Named moves come first, each a turn or a mirror and shown by rows before and after it. Which of them, in which order, take the first row of each pair that follows to the second? Write the first one first, as in the answered first pair.
mabo (before |-> after):
[-10  26   9  -5   9  32 -12   5  45 -11  19] |-> [-12  26  12  -4   8  33  -8   8  45 -10  17]
[-12   5  28  24 -26  -3 -24 -16  22   1  28] |-> [-15  11  19  21 -26  -2 -31 -23  15  -5  31]
[-32  24 -23 -20  21  19  -5 -39  -2  -8   1] |-> [-19   8  35  -2  25  12  34 -17  21  23  -4]
[ -5   1  16   4  43 -13  30  -8  12 -10   7] |-> [-13   8 -11  -5  43  -6  11 -23   0 -26  12]
Fogu (before |-> after):
[ -5   0   0  15 -10 -22 -31 -17  -2 -23  15] |-> [ 15 -15  39  17  -9 -14  -7  10  14  10  -2]
[20 -3  5 -2  3 21  1  9 13  4  3] |-> [  8   6 -16  -6  14  17  -5  -4   7 -14   6]
[-15  -3  29  15  10 -15  20  -3  -6  17  -7] |-> [-30   4   4  11  16 -15  14 -19 -13  -6   2]
[-10  12 -14 -27  10  21  16  -3  -2   5 -20] |-> [-15   9 -28 -20 -21  17 -12 -11 -16   2  -2]
vom (before |-> after):
[-15  17 -15   1  34  25 -10   4  10 -24 -11] |-> [-35  11  15  24 -24   4 -20  15 -11  18 -11]
[ -5  10  18  -3  64   9  47  -5  37 -25   6] |-> [-28   1  66  28 -11 -21  28  19   6  37  11]
[ 14  -9  20  28 -29  -1 -14  -6  22   3  23] |-> [ 20   1   1  15  11  11  -9 -18  34 -24  18]
pulo (before |-> after):
[-17  10 -14 -20 -12 -10   8   6 -26  23 -27] |-> [-10  12 -10 -19 -24   2  -2  17 -25  30 -24]
[  8  -2 -26 -25  11  12 -15  -3 -17 -40  15] |-> [-10   8 -15 -17 -12  14 -27 -12 -17 -31  24]
[ 12  16 -17 -46   0  62 -13  24  13  21 -28] |-> [-30  17 -42 -36  40  24  17 -11 -24  -2 -30]
[ -1   7 -20   9  -9  -4 -42 -27  -6 -27  35] |-> [ 42  -5 -17  -5   5  11 -33   2   7 -22  25]
Zal (before |-> after):
[-18  20  23   2   0  15 -16 -24  29  -5   2] |-> [  4   2 -16 -12  25  12 -12 -15  19 -34  -3]
[-26   5   7  25  -1 -25 -13 -32  -3 -16  33] |-> [-16   3 -11  19  15 -30  -9 -29  -6 -35  31]
[ -6   6  20   2  28  12  25 -13  20  -9 -37] |-> [  4  -4   4   1  39   7  29  -2   8 -13 -39]
Then:
(2 to 3 moves a pair)
[-14 -10  25  24   7 -28  33  -9  -2   3  -4] |-> [ 30   2 -26 -12 -12  19 -27  13   4 -15   1] : pulo mabo pulo
[-33   5  29  10 -21  -5  16  -9  -8  43  -7] |-> [-39  14   6   6 -34  -5 -12 -16 -23  24   0] : Fogu mabo Fogu
[-19  17  30  -5 -21  29   4  13   9  39 -17] |-> [-53  21   9   3   5   2  31 -13 -12  19 -21] : pulo pulo
[-18  25 -42  -6 -14  14 -53 -20 -11 -41  19] |-> [ 33 -24  51  15  23  -8  41  28  28  10  -6] : pulo pulo mabo
[-20   2  26  13 -14 -17  16 -10 -17  43   6] |-> [ 28   0  -1 -12  46  16  25  -2  14   8  -3] : pulo vom
[-40  10  20  12  10  -8  33 -11  12  24  -9] |-> [-10  22 -10 -12 -35  33 -33   2  20  20   5] : mabo Zal pulo
[-15 -27 -26  13 -22 -15 -42 -35 -34 -41  43] |-> [ 17 -62  -5  17  34 -34  29  -8 -25 -40  16] : pulo mabo pulo
[ 10   0  29  -3  -1 -12  19  22  -9  27 -29] |-> [-24  31  17   1 -25  11 -31 -14  -2  15  -1] : Fogu pulo
[ 39 -20  -7 -26  20  10 -11  21  16 -46  12] |-> [ 20  -4  45 -13  -3  32  -8  14  49  -7  12] : pulo pulo Fogu
[-10  34 -26 -23 -10  12  -9  -2  -2  -1   6] |-> [-21  24 -26  -5   5 -18   8 -13 -13  -9   7] : mabo pulo Fogu
[ 19  -3 -20 -19  19  10   7  11  -5  -6  -7] |-> [ -9  -9   4   9  11 -25  28   0 -19   4   0] : Fogu mabo pulo
[ 17  11  -3 -19 -22  38 -38  10  17  11   3] |-> [-48  29   4   6 -12  -5 -13 -31  -8   9   9] : mabo pulo pulo
[ 20 -31  -6  56   6 -55   2 -14   7 -38  23] |-> [  5  -1  14  61 -31 -26 -32 -23  32 -22  38] : Zal vom pulo
[ 27 -22 -18  -7  20 -26  26  24 -17  -1  -6] |-> [-14   4 -18   9 -36 -27 -26  -3 -23   5  17] : Fogu pulo
[-33  19  -2   9  20   5 -15 -53  44 -24  16] |-> [ 12  -4  35   9  26  17   7 -14  70   2   6] : mabo pulo
[ -5  26  -2 -10  10  20 -13 -23  21 -14  10] |-> [25 -4 25 -2  3 13 -2  7 27  1 13] : Fogu Zal mabo
[  2   2   1  16 -45 -13 -41  -2 -20  -1  15] |-> [ 21 -18  40  19 -19 -19  11  18  -3  20  -5] : mabo pulo Zal
